One vector is turned by the same rotation once a tick. Each row is the vector after some number of ticks, and that number follows the row.
The counts run from 0 to 343.
[ 44 -12   8 -12   7  -6  -4 -12   9  13  16   8 -12  -6 -24  -2   0  14
  26  21  -4  12 -23   9 -23   4  -1  -9   8  23   2  -3   2  12 -16 -50
  -7  20]  73
[ 17  15  26 -14   1  12   3 -14   2   8  29  21  -4 -17  10   0   8  12
  -1  29 -24  -8 -43  -6  -8   4  19 -16 -10   7 -19   8  14   0 -33   8
 -33 -23]  50
[ -2  -3  19  19   9   7 -29  24  15  13 -18  38 -10   7  42  -4  39   7
   7  -3  -8  10 -12   0  -1  -7 -14 -28   7 -12  14  -7 -12  16  -4  -3
  21 -18]  319
[-20 -11  -1   0  19   3  -7   5   3  -4  15  -8  18  20  26 -31  49  13
 -26  -7  15 -11   4  19   3  -5   2 -22   1 -27  14 -16 -10   6  14  12
  12  21]  189
[ -7   7  11 -39  -7   8  -3  -8 -20  22  13  22  23  12 -12 -25  40 -14
  -4  11 -24  26 -14  11  14   5  23 -16  -6   6   0  10   3  23 -21  -7
  19   4]  34
[ 23  10  22 -10  28   8  -1  -3  -7 -20  28  -7  -4  -7 -15 -16  -1   0
 -21  14 -10 -30 -22   9  -8 -25   2  -5 -11  26   5  12   2  30   2  -2
 -21  43]  204
[ 23 -22 -10  26  -4  12 -17  11   9   0 -14  30 -31  13  -3 -16 -13 -20
  26  27  -6   5   5   7   7  -4  31  -9 -16  13  17  13  14  15 -18 -31
  13  10]  93
[  6   5   2   5   3   5  -3   5   3   4  35 -25  11 -25   6 -20  12  12
 -39  11   2  -6  -9  40  24 -17   1 -15   6 -21  13 -12 -14  21   9   0
 -16  22]  208
[ 19 -20  -3   9   9   8  10   2 -20  13  29   4  -3  22 -20   7   2  22
  20  -3  10  40 -15 -19 -12  27  20   9  -4  -1  23  -4  35   5 -28   9
  18  -9]  64
[ 13  23  -6  13  -7 -27 -17  25   3 -20  13 -33  15  -7   7 -41   9  25
  -5  -8  -7 -28  13  -7  23   5   1  -3  21 -29   2  19  -3 -13   1   3
  -1  15]  173
[ 36  17   1  -2   4  -8  -1  -9  -3  -4   4  -9 -10  -4 -10 -20  29  22
 -20   5   1   8  -3  28  26 -16  19  21   6  -1  30  24   1  30 -10 -20
  20  20]  18
[  6 -19 -21 -15  17   2  -7 -34 -12   4   3   4  -1  -9  -4 -30  29   3
 -30   5  10  -9   9  51  19   3  28 -13   0  -9  10   1  -7   8 -10  -4
  -9  23]  225
[ 45  14   4   3   0 -13   5 -19   2  -7  15 -16  -8 -11  -8 -16  18  23
 -22  11   2 -16   7  31  18 -22  21  18   3   0  15  24  10  21 -10 -26
   7  10]  19
[ 13  -2   4  -6  10  -4   3 -23 -12   2 -12   5  -2 -11  -3   2  14  12
  -7   1  -1  15 -34 -14   6   9  36   5  -7  15  30   9  28  -4 -51  28
 -19 -15]  47
[  2 -16  -1  44 -13  -3   0 -14 -22  39 -10  19   0 -20  19  20 -13   2
  -1  -6  16   2  -8  -3  30   1  24  -9   3 -14  29  -3  11 -14  -6  -1
  15 -26]  290
[ 24  12   9 -11   5   0   2 -29   1  12  15  10  -5 -22   8   8   9  16
 -11  14  -4 -19 -44  -2  -4   7  16  -9  -8   8  -5   4   9  -8 -49   6
 -39 -16]  49
[ -7  -1  29   4  -3  -5  -6   5 -18  24   2  25  20 -17   8   9  -1   8
  29 -14 -14  -3 -16 -44 -11  -1  -8 -32  21   5 -16  -3  14 -23   6  -4
  11 -31]  311
[ 23  20   9 -13  22  -3  -4  -1 -10 -15  17 -17   0 -14 -16 -12   4  10
 -23   8 -11 -21 -31   4  -7 -18  -8   1  -2  16  15   9 -10  24  -3   5
 -25  49]  203
[ 29 -19  -8  30 -23  -4 -17  10  15   9  11   3 -17 -13   8 -16 -20   2
  19  21  -9 -10   8  10  11   9  23 -27  20 -20 -18   1  15 -27  -3 -40
  -6 -12]  97
[  6 -28  24  10   8  11  -3   3 -21   3  30  35  10  -3 -14  -1   7  -4
  24  12   7  32   1  33   1  13   4 -21  13 -15  10 -32  -9  14  -4 -17
  32   1]  265
[  8  10   9 -37  -2  -5 -10 -12 -17  21  -1  13  21  14 -15 -23  44  -7
  -2   1 -13  28 -11  17  23  11  19 -14  -1   4  23   9  -6  25 -30 -14
  20  11]  35
[  9 -13  12   8  -6   7   7  19   2   6  23 -11  11  16   5 -23  11   5
  19  -2 -17   2  16 -19  -6 -22  -6  -7  10   4  -3  10  23  32  26 -43
  42   2]  341
[  5  -2 -18  -1   8  10 -16  24  -9  21  -6  24 -12  13  -6 -30   6   8
  18   7 -25  -6   3 -27 -15   2 -18  -7  10  16   1  21   2  13  44  -6
  22  42]  146
[ 10   3  -2  -6 -11  -9   9 -24 -17  21  25 -23  18 -29 -18 -19  11  35
 -24  -3   1  23   0  15  32   2  24   2  27 -18   4  12  18  -1   0   2
  12 -12]  24
[ 14 -19  18  -6  29  13  15 -20 -29  -3  29  44  -4  -9 -12   7  -3   2
  27  16  13   5 -18  -2  -1  14  15   2 -13  23  20  -6 -10  24 -11   9
   8  17]  259
[  2  -5  -5   4  -3   1   5 -19  -9  12  18 -10   8 -21  -8 -26  22  25
 -31   3  -1  23   9  24  29  -6  43   0  19 -20   5  11  27   5   4   9
  15 -20]  23
[ 13 -12  -7  26   0 -31 -21  22  12   1 -15 -11  -1  -1  -1   0  -5  20
  26 -18  11   6 -14 -36 -18  18 -10 -17  24 -12  29   0   7 -37 -18  -7
   7   9]  119
[  8 -20   4  18  17   7   6 -19 -30   7  25  25  -5 -28  -5   6  -5  24
   0   1   9  14 -19   7  10  24  19  -8   7 -15  12 -19  11  -9 -12  46
 -10 -21]  254
[ 13 -10   0  31   9  -3 -12  10  39   2  -3  -5 -16 -10  42  -3   1  15
  13  14  13 -25 -12 -18   3 -13  -9 -13   4   2  38 -11 -20   9  11 -21
   3  25]  131
[  8 -24  -8  15   2 -16 -15  -1  26  17 -18  10  -6  15  30  -1  22   3
  19   2  25 -18   0  -6  -2   5  -1 -29   4  -9  25 -16 -13 -18 -19 -36
  10   8]  113
[  9  -4  -1  36 -19 -10  -4  -6 -27  46   0  20   1 -32  17  25 -14   8
  -2  -5   3  -5 -15   0  30   6   5  -9   3 -20  10   2   6 -22  -2 -10
   5 -26]  291
[-13 -18  16  -8   7   3  13 -18 -32   3  23   2  26 -10 -14  12 -10 -19
 -21   1   4 -28 -16   7  -1  -8  32 -32  -8   2 -15  -1  29 -23 -26  18
 -14  -4]  234
[  1 -19  -7 -12  10 -16   8 -30 -22  -8   9 -27  30 -17 -33 -12  -3  -1
  -7 -20  22   2   3  12  27  -3  39 -14  13  -7  30  -8  14  -6 -31  -1
   5  15]  231
[ -5 -14  -6  45  -7  -2  -5  35   7  14  13 -13   4   0  18 -13  -8  23
  13  -1  10  16   5 -24  14   6 -12  -5  19 -29  36 -13  -3  -8  25  -5
  25  14]  136
[ -9 -24   3  27  -4  -5 -25  36  17  -3  -6  17   4  16   7 -19   6   0
  30  -2  -3  22   4 -18 -16  13   2 -33  23 -22   7  -7  15 -29  -5  -5
  27  -6]  117
[-23 -10  -3  12   5   4   0  13  -9  12  -5 -14  20  10  -1  -7 -14  -9
 -17  -8  -3 -22   6 -50  -2 -32  18 -23   8  15  18  14  36 -12  21  11
  19  17]  158
[  4  15  20  -7   6  -6  -6  28  -9 -25  46 -24  30  19 -17 -24  18  14
 -11 -10   3 -16   1   1 -20  -7  -6 -12  15 -23  -5  -5  11 -13   0  -7
  10  29]  192
[ 14  18   1 -17  21  -9  -7   1 -19   0  12 -14   5 -20 -18 -19  11  20
 -27  -5  -8   0 -32   3  -1  -1 -14   2   1   9  28   8 -10  22  -6  22
 -20  49]  202
[ 31   3  24  32 -17 -18  -2   2  -4   3   7  -2   6 -29  -8  20 -26 -10
  24  -1   6  -5  -2   0  26 -21  14 -10  16   1  22  -3   4   0 -13 -49
  16  -5]  286
[  3   0  14   1  10 -18  -8  -6  -9  29 -24  19  10  -3  17  18  21  13
  23 -26  -5   2 -30 -50   1   3 -18 -11   5  20  42  -2  -9   7 -11  -3
  19   1]  314
[ -8 -10   6   6  28  27  -3  -3   3 -12  21  -2  -1  -6  10 -28  13  -5
 -37  18  -3  -7  -8  32   8 -32  22 -10  -8   4  23 -10   2  36   6  19
  -8  29]  206
[ 36  -5  18  11   7  -6 -16 -18   1  15 -10  36 -20 -33  -1  17  -9  -3
  -3  12  -2 -19 -25  24   4 -23   4 -17   8  18   9  -4 -13   9  -2 -33
 -14   1]  280
[-28   9   1 -23  18  16   0   5 -21   5  25   9  17   2  11 -36  20  16
   5   5 -18  -7  -5 -33   9  19   0  -8   0   0  -5   9  -7  14  17  48
   6  24]  182
[ 11  -6  10 -15   4   0  -4  -5 -20 -17  31  -1  23 -14 -34 -35   2 -11
  -2  10 -15  -5  12  38  11   0  28 -29  18 -11 -20   0  11  -1  -8 -14
  -2  14]  228
[  8  10   2   1  23  -7   0  -1 -12   0  19 -21   8  -4  -5   2  12  33
 -50 -15   6 -31 -23   4 -29 -12  -4  -6   5 -14  -4   4  25 -19  -1  19
 -23  17]  197
[ 26 -10  25  14   3   8 -15  -5   1  14   1  42 -15 -33   1  12  -8 -12
   5  18 -12 -14 -13  29   4 -25   9 -28   9   9  -6  -5  -3   8   6 -35
  -7  -4]  281
[ 11   1  14  32   1  10  -7  23  -5  11  17   8 -16 -17  20  -5  -4  32
  10  -4 -32   1 -10 -34 -13  -8  -6  -3  21   0 -20  14  34   0  23  10
   4 -32]  329
[ 19  -1  16   2 -15  -4  -1  16   1  15  28 -12   6   3  17 -18  18  14
  15   2 -23  -8  10 -12  -3 -17 -20  -3  11  -5  -9   8   4  26  27 -54
  25   6]  340
[ 11 -27  16  13  10  -5  -6 -14  -2 -16 -13  17   3   1   7  -4   6   2
  40 -13   8 -10  17 -27  -5 -10  33 -22  26  11   1   4  24  -7  -4 -18
  32 -26]  306
[-18   8  -2 -30  22   4   1  -2 -16   2  14  -6  21   3   9 -38  28  18
   5  -6  -4 -11 -10 -35  14  16  -2  -5  -3   0  20   1 -18  20   6  32
   8  35]  183
[ 20  12   9 -28  -5 -24  -7 -14 -11   9  -1  -4  20  15 -12  -9  38  -1
  -8  -2   0  12 -14  15  15   1  17  -8  -2  -1  31  13  -8  13 -40 -30
  14  11]  36
[ 31  12  32  24  -8 -16 -21  35  15 -12   6   0  -7   5  12  -3  10  16
  25 -10 -14  -4  -7 -14 -11 -15 -20 -10  17 -14   6   5   2   9  -4 -36
  20  -5]  322
[ 15 -40  -9  11  -3   5  -4 -15  25  22   0  -5  -7 -22  -1   2  10  11
  -7   9  20  30 -12  24  -4 -10  20 -24  17   0  20 -27   5   5 -16 -34
  -6  -9]  77
[ 15 -10   5  31  15 -10 -15  19  12  -8  -6  10 -12   5   3  13 -16  11
  17  -6   3 -25 -17 -46 -40   3  -1 -15  10  13   1   8  29 -36 -11   0
  -7   2]  121
